Each row has a name. Each question is about the rows just above it. Places in a row count from 1.

sime: [149 167 124 143 190 177 162 127 148 139 108  91 142  82 157 102 149 107
  66 158 146 125 106 112 136 104 163 161 154 144 166 100 131 137 118 128
 142  88 122 107 172 134 133 144 111 116 104 109 116  52  86  82  99 152
 152 144 145 171 160  86 101 108 139 121]
zifal: [156 148 116 145 147 128 139 121 114 137 135  96 130 109 132 121 145 103
 128 140  99 131 128 105 123 111 132 113 128 132 141 122 137 122 120 124
 127 136 123 107 154 127 128 139 111 118 128 117  99 111  96 119 119 166
 131 143 142 139 167 132 112 142 115 114]
pefu: [134 130 191 179 154 147 190 163 123 116 202 137 133 168   4 143 125 157
 225 138 139 106 188 137 117  67 153 162 146 122 193 107 165 192  76 165
 150 146 125  97 185  84  91 178 123  61 120 104 124 170 115  72 102  66
  77 154 159 121  97  61 147 186 167 153]
bug: [140 137 129 137 134 133 145 128 123 134 127 125 122 122 100 131 144 125
 135 137 129 115 135 135 125 103 148 143 158 130 140 113 149 150  90 139
 148 115 129 105 166 119 113 153 116 100 119 110 103 112 100 115 117 124
 119 141 155 140 144 104 111 132 129 135]
Fek: [162 180 131 159 222 212 178 125 158 141 104  56 148 108 177  85 151  94
  50 169 143 121 109 111 135 102 165 167 138 150 185  91 127 139 130 140
 135  90 121 119 172 126 142 133 114 120 107 107 115  36  79  61  95 163
 163 152 136 189 158  90 103 103 143 112]
vil: [143 171 128 143 209 194 170 134 159 139  95  78 150 114 168 100 145 111
  46 164 165 121 111 117 146 105 164 178 153 152 182  93 124 148 114 136
 150  71 126 122 173 122 141 142 109 120 109 106 105  35  81  71  90 141
 156 148 148 185 153  66 110  90 142 122]
tum: [136 171 108 144 140 148 153 117 133 150 103 141 127 107 122 119 134 132
  93 140 123 109 110 102 144  98 171 149 184 133 130 113 139 129 110 123
 143  87 121  85 166 151  96 158 111  94  94 112 129  72  90 104 101 152
 139 117 173 140 167  93  87 114 145 113]
pon: [138 127 131 112 131 116 130 119  95 134  95 145 136 118  91 115 133 142
 161 133  95 126 153 109 101  84 138 145 157 128 135 106 133 135 124 119
 174 127 163 126 163 155 122 131 137  78 174 121  99 142 117 154  80 168
 109 146 145 132 151 129 115 118 137 112]
koset: [106 133 153 133 127 119  79 154 126 114 109 106 115 143 133 110  93 114
 118 116 120 148 117 170 146 101 124 129 106 149 143 106 123 162  84 144
 136 125  82  76 135  80 128 107  96 105 150 168  82 132  87 106 104 124
 118 112 141 140 124 101 134 119 125 133]
Where does [162 180 131 159 222 212 178 125 158 141 104  56 148 108 177  85 151  94
  50 169 143 121 109 111 135 102 165 167 138 150 185  91 127 139 130 140
 135  90 121 119 172 126 143 133 114 120 107 107 115  36  79  61  95 163
 163 152 136 189 158  90 103 103 143 112] differ from Fek, and what was there?	43, [142]
Where does [106 133 153 133 127 119  79 154 126 114 109 106 115 143 133 110  93 114
 118 116 120 148 117 170 147 101 124 129 106 149 143 106 123 162  84 144
 136 125  82  76 135  80 128 107  96 105 150 168  82 132  87 106 104 124
 118 112 141 140 124 101 134 119 125 133] differ from koset, and what was there?	25, [146]
[140 137 129 137 134 133 145 128 123 134 127 125 122 122 100 131 144 125
 135 137 129 115 135 135 125 103 148 143 158 130 140 113 149 150  90 139
 148 115 129 105 166 119 113 153 116 100 119 110 103 112 100 115 117 124
 119 141 155 140 144 104 111 132 129 135] is in which row?	bug
One entry of pefu was changed: [134 130 191 179 154 147 190 163 123 116 202 137 133 168   4 143 125 157
 225 138 139 106 188 137 117  67 153 162 146 122 193 107 165 192  76 165
 150 146 125  97 185  84  91 178 123  61 120 104 124 170 115  72 102  66
  77 154 159 121  97  60 147 186 167 153]. Where, and from what?	60, [61]
[138 127 131 112 131 116 130 119  95 134  95 145 136 118  91 115 133 142
 161 133  95 126 153 109 101  84 138 145 157 128 135 106 133 135 124 119
 174 127 163 126 163 155 122 131 137  78 174 121  99 142 117 154  80 168
 109 146 145 132 151 129 115 118 137 112] is in which row?	pon
Whose row is [134 130 191 179 154 147 190 163 123 116 202 137 133 168   4 143 125 157
 225 138 139 106 188 137 117  67 153 162 146 122 193 107 165 192  76 165
 150 146 125  97 185  84  91 178 123  61 120 104 124 170 115  72 102  66
  77 154 159 121  97  61 147 186 167 153]?	pefu

labu: [236 232 232 103 110]
toba: [166 166 170 166  75]
Nure: [139 122 122 213  80]
Repeated in toba:	[166]
Changed labu: [236 232 231 103 110]. Place and old value:	3, [232]
Where does [139 122 122 213  79] differ from Nure, and what was there?	5, [80]
Where does [236 232 232 102 110] differ from labu, and what was there?	4, [103]
The value that Nure holds more than once:	[122]
Where does [138 122 122 213  80] differ from Nure, and what was there?	1, [139]
Where does [139 121 122 213  80] differ from Nure, and what was there?	2, [122]

